In the rows, zero is written as 128.
R: rows in a few groups, each row roughly a mix of its group's directions:
R (124 x 10):
[[184 102 146 198 128 129 151 108 116 127]
 [131 127 141 162  57 112  74 136 111 116]
 [ 88 176 144 121  76 148 142 104 154 165]
 [161 166 130  99  98 127  70  97 128 166]
 [104 140 109  54 151 106 105 168 136 108]
 [115  88  73 147 138  93 151  87  93 144]
 [113 161 153  88 116  87  80 150 158  96]
 [181 113 157 162 102 164 100 174 117 125]
 [155 133 166 139 191 109 109 164 145 165]
 [105 138 100 144 206 127  98  92 127 116]
 [161 166 161  71 120 152 155 166 120 110]
 [181 121 144 185 134  99 153  91 144 152]
 [107 165 127 153  92 169  96 127  71 150]
 [ 85 147  89 139 192 147 103 119 154 148]
 [134 150 121 173  52  98 129 109 111 136]
 [179  96 180  80 157 111 142 133 131 117]
 [158  93 175 181 141 131  85 126  98 122]
 [134  72 163 117 157 181 152 115  98 113]
 [145 133 151 171 183 151 146  72 121 110]
 [ 51 150 114 153  80 115 143 139 128 116]
 [108 156 107  88  63  91 155 144 112 129]
 [153  60 104  85 150 124 101 161 125 138]
 [133 115 201  97 112 102 178 134 118 134]
 [ 83 190 147 115 139  82 152 118 153 116]
 [145 145  99 120 190 118 161  87 135 171]
 [119 150 133  72 105 118 134 195 162 134]
 [ 92 121 108 166 152 131 127  54  99 131]
 [122  86 183 121 165 174 108 160 112 122]
 [135 181 111  97  92  67 123 123 152 110]
 [121 114 129 124 110 163 193  86  86 149]
 [116 156 116 144 147 123  85 106 176 189]
 [ 91 126  80 103 120 121 140  80 129  71]
 [ 88 171 124  71 167 131 148 158 149 123]
 [118  90 138  89 172 155 103  94  84 104]
 [124  67  76 112 137 101 110 165  99 128]
 [101 192 136 179 128 160 111 125 117 162]
 [ 76 178 140 161 114 142 131 118 120 183]
 [191  95 160  77 134 107 155 129 121 117]
 [191  79 133 120 152 138  91 158 102 121]
 [115  75 147 114 176 183 140 149 103 137]
 [126  86 110 159 171 126 160 120 170 176]
 [151 109  93  99  90 113 113 178 106 175]
 [ 63 121 127  77  98 139 134 120  94  97]
 [112 140 155 142 187 155 115 103 137  67]
 [111 145 172 169 100 128 153 125 124 195]
 [109 190 114 147  92 135 114 147 175 162]
 [183  92 120  88 178 150 138 123 148 103]
 [ 64 126  80  72 118 123 134 118 137 115]
 [133 169  93 105 104  94 177  82 132 111]
 [114 192 159  82 104 148  97 148 146 122]
 [ 97 150 127  78 167  98 125 185 107 132]
 [169  81  84 140  90  89 122 112  99 140]
 [100 111 154 110  93 107 131 100  53 127]
 [144  98  85 120 202 106 114 121 103 115]
 [213 116 140 159 149 133 144 132  98 123]
 [142 150 131 164 129  58  89 143  90 132]
 [141 137 130 139  46 111  87 144 100 135]
 [177 146 156 125 149 123 136 140 203 144]
 [129 140 118 100 216 150 145 120 148 133]
 [102 173  97 187  96 121 117 146 158 150]
 [ 86 180 127 143 142 117  95 182 148 155]
 [ 74 137 101  61  93 123 124 149 117 129]
 [ 50 174 112 123 120 131 139 118 143 160]
 [130  87 140 134 136 161 181  96  72 121]
 [106 164 134  79  89 145 176 109 155 104]
 [100 149  96 128 110 152 177 159 186 116]
 [109 115 190 141 161 149 185 144 120 149]
 [156 105 184  95 138 108 109 122  68 141]
 [125 175  85 100  71 142  99 146 125 152]
 [137 150 167 171 192 129  87 123 142 116]
 [122 159 144 177 127 160  68  92 117 109]
 [136 100 137  88 183  99 104 172  95 122]
 [ 88 124 113 124  76 136 181 119 173 151]
 [ 91  83 103 160 168 155 115 109 102  89]
 [122  93  90 100  99  72  99 162 104 127]
 [ 86 200 164 121 156 134 153 129 132 110]
 [ 59 151 108  77 116  98 145 114 133 115]
 [138 109 144 175  80 158 179 120 131 162]
 [165  82  97 170 134 161 128  85 127  99]
 [124 165 132 166 109 179 133  87 133 179]
 [148 154  80 180 128 153 152 131 175 153]
 [109 147 120  67 139 172 164 157 142 162]
 [123 126 187 134 128 122 112 162 188  90]
 [108 129  81 178 135 172 156  83 126 141]
 [ 41 153 132 142 108 158 140 129 117 137]
 [120 147 113  71 108  98 137 131 132  59]
 [112 111 124  84 122 162 121  82  64 129]
 [100 157 112 114  69 160 148 166 164 149]
 [110 110  73  74 133 151  89 147 107 104]
 [175  92 127 167 155 121 133  72  97 116]
 [104 177 151 149  94 131 181  93 101 112]
 [100 165 155 196 165 153 112 134 131 145]
 [114 173 108 139 106 162 127 185 119 176]
 [ 76 100 142 157 136 133 153 132  58 124]
 [101 141 122 169  73  87 116  95  90 139]
 [172 102  96 158 128 123 180  79 147 118]
 [150 145  88 113 112  67  85 117 103 159]
 [128 155 156 169 171  99  71 158 124 133]
 [120  87 138 112 180 146 161 137  66 128]
 [200 135 113 105 126 160 163 142 131 168]
 [164  86 120 154 149 125 121  73  95  86]
 [165 165 171 163 123 135  95 139  73 128]
 [101 164 130 117  55 140 162 150 152 139]
 [112  88 103  74 138  88 148 102 136  84]
 [ 57 105 103 124 118 171 161 122 138 155]
 [121 164 153 121 118 140 187  73 118  93]
 [201  95 133 127 132 141 129 170 164 109]
 [150  88 110  73 121 119 155  94 133  76]
 [156  93  78 113  89 110 167  90 106 130]
 [123 129 179 177 154 146 146 101 174 100]
 [ 83 142 127 184  98 114 147  71 135 134]
 [ 98 135 164 135  85 123 179 135  80 160]
 [129 125  80  98 126  66 159 100 101 150]
 [114 124 162  99  78 131 173 124  76 105]
 [174 110 161  63 159 144 141 118 156 119]
 [101  94  81 142  96 160 123 140 110 185]
 [139 142 175 150 160 125 157  82  84  93]
 [ 97  82  82 143 127 111 177 100 120 161]
 [103 144 170 162 118 135 114 120 202 147]
 [174 104 126 104 139  98 130 115 124  53]
 [117 169 120 171 110 143  93  66 115 152]
 [ 91 114 136  61 105 144 130 123  74 110]
 [120 102 123 172 150 133 115  73  68 137]
 [ 97 158 162 136  63 117 155 117  98 156]]

the one row of each list that fits no group (the others fit one group, some only roughly):
  q757: [126  90 168 131 176 151 135 151  68 124]
  q559: [169 116 139  79 117 136 145 189  96 149]
  q513: [ 89  98  99 101 189 125 142 138 168 146]
  q611: [117 108  72  67 117 133 131 153 161  97]
  q165: [189  94 143  93  95 132 164 116 159 113]
  q682: [ 85 150  84  95 136 162 177 129 157 145]
  q639: [120  72  74 148 125 153 132 143  79 142]
  q308: [117 151 123 182 128 130 171 104 192 128]
  q249: [102 133 159 142 181 132  90 111 183 103]
  q265: [ 91 147 154 137  92 109 181 124 164 171]
  q429: [ 62  97  79 126 124 151  97 123 101 125]

q165
  q401: [ 90 155 176 157 172 154 107 168 119 138]
  q214: [118  98  99 113  90 104 150  70 111  85]
  q875: [117 157 168 154 144 130 134 169 196 145]
  q638: [145 151 134  99 103 154 170 151 162 188]
  q452: [ 87 156 112  75 170 150 151 100 149 150]
  q958: [151 105 124 135 152 140  62 113 111  70]
  q503: [ 81 145 136 129  92 111  68 132 119  80]
  q144: [172  96 126  84  98  97 161 144 101  93]
  q414: [ 70 157 106 117 133 183 107 162 107 142]
  q388: [138 121 156 147 151 134  94 123  54 169]

q958
  q256: [ 83 161  93 130 118 126  85 161 178 114]
  q85: [ 83 127 126 110 156 142  64 143 129  79]
  q940: [ 96  86 107 140 195 105 124 113 159 107]
  q900: [ 76  92 104 112 173 104 169 121 156 119]
  q268: [152  52 150 140 128 160 130 119  84 125]
  q543: [119 114 123 112 143 147 201 126 159 179]
  q17: [100 151 104 133  54 173 131 137 107 128]
  q621: [127 106 178  89 100 105 160 102  78 124]
  q231: [176  86 166 102 165 136 124  83 109 122]
  q337: [143 106 124  82 161 147 107 182  94 165]
  q30: [121  84 138 114 197 135 116 166  92 136]
  q52: [124 162 111 139  97 162 129 101 203 137]
  q596: [105  98 164  91 128 112 153 177  82 105]

q337
  q187: [132 109  96 103  63 106 166 114 165 147]
  q250: [105 135 164 148 171 157 100  68 126 154]
  q258: [131 138 150 115 159  92  89 121 131  54]
  q851: [126 132  87 162 102 150 178  80 101 152]
  q163: [147 142 187 105 111  70 137 147  97 107]
  q435: [186 114 128 156 130  63  97 149 131 117]
  q209: [118 143 151 188 170 120 140  93 137 178]
  q277: [110 100 138  59 103  84 157 143 149 130]
  q643: [ 89 190  83 136 155 109 140 143 147 156]
  q537: [148  97  85 106 168 138  82 118  99  87]

q187
  q459: [113  50 107 172 163 129 118 133 133 122]
  q760: [118 145 109  63  77 150 114 135 163 151]
  q190: [152 195 130  68 123 121  97 134 108 128]
  q309: [172 108 128 104  63 148 140 171 136 107]
  q92: [108 164  99 114 135 161  52 128 117 145]
  q738: [112 154 123 134 179 203 118 107 121 142]
  q606: [117 130 186  75  92 147 156 127 128  93]
  q675: [148  87 149 139  81 146 156 150 140 187]
  q180: [101 174 112 132  75 144 141 106 111  74]
  q473: [ 92 147  86  95 124 179 161 129 165 105]
  q71: [206 140 104 141 131 146 128  94 151 161]
  q172: [ 81 152  94 118 126 141 162  70 125 165]
  q252: [143 108  50 154 145 132 143  95 142 158]

q760
  q276: [164  96  90  94 105 137 158 156  77 146]
  q577: [ 87  79 105 125 135 147 115  93 172  87]
  q563: [ 73  86 155 112 167 133 128 148  92  94]
  q225: [181  48 146 132 126 118 143 116 132 131]
  q604: [139 149 136 142 102 115  50 130  97  91]
  q457: [167  94 150 117 101 144 116 188 130 174]
  q710: [155 130 160 135 137 108  81 145 115  56]
  q217: [ 62 139  98 118 120 175 152 168 125 115]
  q21: [ 78 172 157 145 132 132  75 122 136 167]
  q782: [106  96 114  99 192  85 127 124 165 141]
  q674: [ 78 143 167  90 115 148 105 150 147  79]
  q506: [132  87 165 152 158 152 122 159 142  67]
  q590: [117 109 130 197 116 150  73 107 114 105]

q577
  q670: [160  52 148 101 112 125 107 153 100 120]
  q369: [144 187 125  93  90 125 134 125 148 184]
  q521: [139  89 172  97 141 113  95 179  91 120]
  q858: [ 91 133 143 141 154 206 144 131 162 140]
  q509: [ 85 146 102 111  68 118 125 173  97 110]
  q227: [ 73 199 106 124 116 128 127 114 127  95]
  q838: [124 153  93 122  62 175 142 143 151 103]
  q687: [165 130 125 123 102  79 103 144 149 194]
  q794: [105 154 164  99  93 131 176 133 180 150]
  q483: [135 111 156 132 105 117 172  72  78 155]
  q299: [165 113  92  81 144 180 138 145 152 160]
  q756: [109 153 160 167  72 131 171 111 141 161]
  q630: [132 110 113  90 119 134  91 125  47 127]
  q302: [ 96 130 142 158 177 114 108  86  86 166]

q299
  q889: [183 111 115 111 130  53 127 144 114 116]
  q287: [123  74 153  77  79 140 135 137 161 118]
  q986: [129 192 166 140  90  95 132 102 133  94]
  q539: [ 86 133 122  98 130 108 140 138 190 182]
  q384: [131 167 145 170 174 103 119  78 111  98]
  q828: [160 135 171 147 197  85 122 124 139 120]
  q371: [ 76 179 103 145 142 146  89 107  91 129]
  q853: [115  96 123 148 185 183 106 149 158 146]
  q207: [161 107 125 131 162  62  79 139 135 106]
  q109: [146 107 103 169 157  82 137  71 104 119]
  q79: [ 99  82 134 175 162 154  90 137 152  98]

q287
  q672: [121 152 140 157 105  74  70  88 123 127]
  q992: [ 93 168  78 150  83 130 126 117 172 115]
  q698: [120 167 172 124 185  94 108 147 102 102]
  q312: [128 130  66 105 135  99 156 116 122 190]
  q485: [ 87 141 165 138 132  93 162 109 142 190]
  q112: [147 114  89 150  71 188 131 124 129 102]
  q393: [105  53 126 145 165 163 145 102 126 117]
  q202: [136 139  88 172 126 110 117  72 129 181]
  q340: [124 167 172 157 185  92 110 113 107 142]
  q898: [ 91 152  88 124  74 181 113 136 107 135]

q393
  q690: [117 151 142 166  93 125  67 111 168 159]
  q549: [157 115 118 175 161 113 174  77 104 135]
  q498: [ 97 166 149  96 129 131 108 148 188 170]
  q581: [150 165 160 167 107  99 120  73 125  91]
  q261: [171 131 165 153 119 155  84  72 128 107]
  q410: [129 113 142  94 118 150 128 204 167 155]
  q179: [116 118 121 156 136 175  49 150 126 133]
  q550: [188 164 134  87 120 113  93 155  96 113]
  q711: [179  52 131 148 135 145 136 135 139 154]
  q859: [108 114 132 104 155 176  96 164 187 136]
  q43: [126  84 117  72 109 130 141 178 164 152]
  q971: [146 133 180 161 117 164 132  73 144  92]
  q134: [139 116  88 153 128 178  91 145  71 137]
  q130: [ 76 144 190 152 115 104 152 104 157 131]

q261
  q790: [131 128 164 140 167 108 193 129 145 174]
  q211: [101 140 157 114  80 102  96 167 178 120]
  q527: [166 129 137 135 137 126 168 144 162 202]
  q874: [194 169 140 116 116  82 163 113 120 133]
  q536: [131 121 122 172 102 151  79 123  65 108]
  q123: [112 138 176 115 179 177  94 124 139 158]
  q33: [174  90  88 119 147 110 149 179 117  97]
  q191: [127 145 105 141 173 115 130  81 151  63]
  q805: [139 112 129 111 111  65 106 140 102  66]
  q386: [ 93 116 130  65 128 124 123 196 122 133]

q790
  q779: [119 140 160 120  88  84 137 156  63 116]
  q195: [139  83 134 178  73 110 116 153 149 158]
  q167: [103  80 130 112 151 147  77 159  95 164]
  q910: [ 89 118 128 126 134  96 180  87 180 145]
  q205: [ 87 166 135 138 139 131 119  69 103  78]
  q4: [118 132 126 141 178 102  56 122 163 115]
  q453: [105 127  95 114 177  93 129  86 151  80]
  q271: [151 148 145  83  77 110 146  91 141  84]
  q341: [ 74 128  82 114 136 137 148  99 124 187]
  q801: [116 120 123 177 144 199 135 106 161 149]
  q664: [135 123 115 158  58 176 159 131 151 141]
  q959: [168 136 151 175 136 159  96 116  89  84]
  q605: [108 146 137 186 173 136 108  98 177 135]
  q262: [130 109 179 116  95  65 118  95 108 108]
  q847: [127 144 124 122  79 115 147  86  98  63]

q167
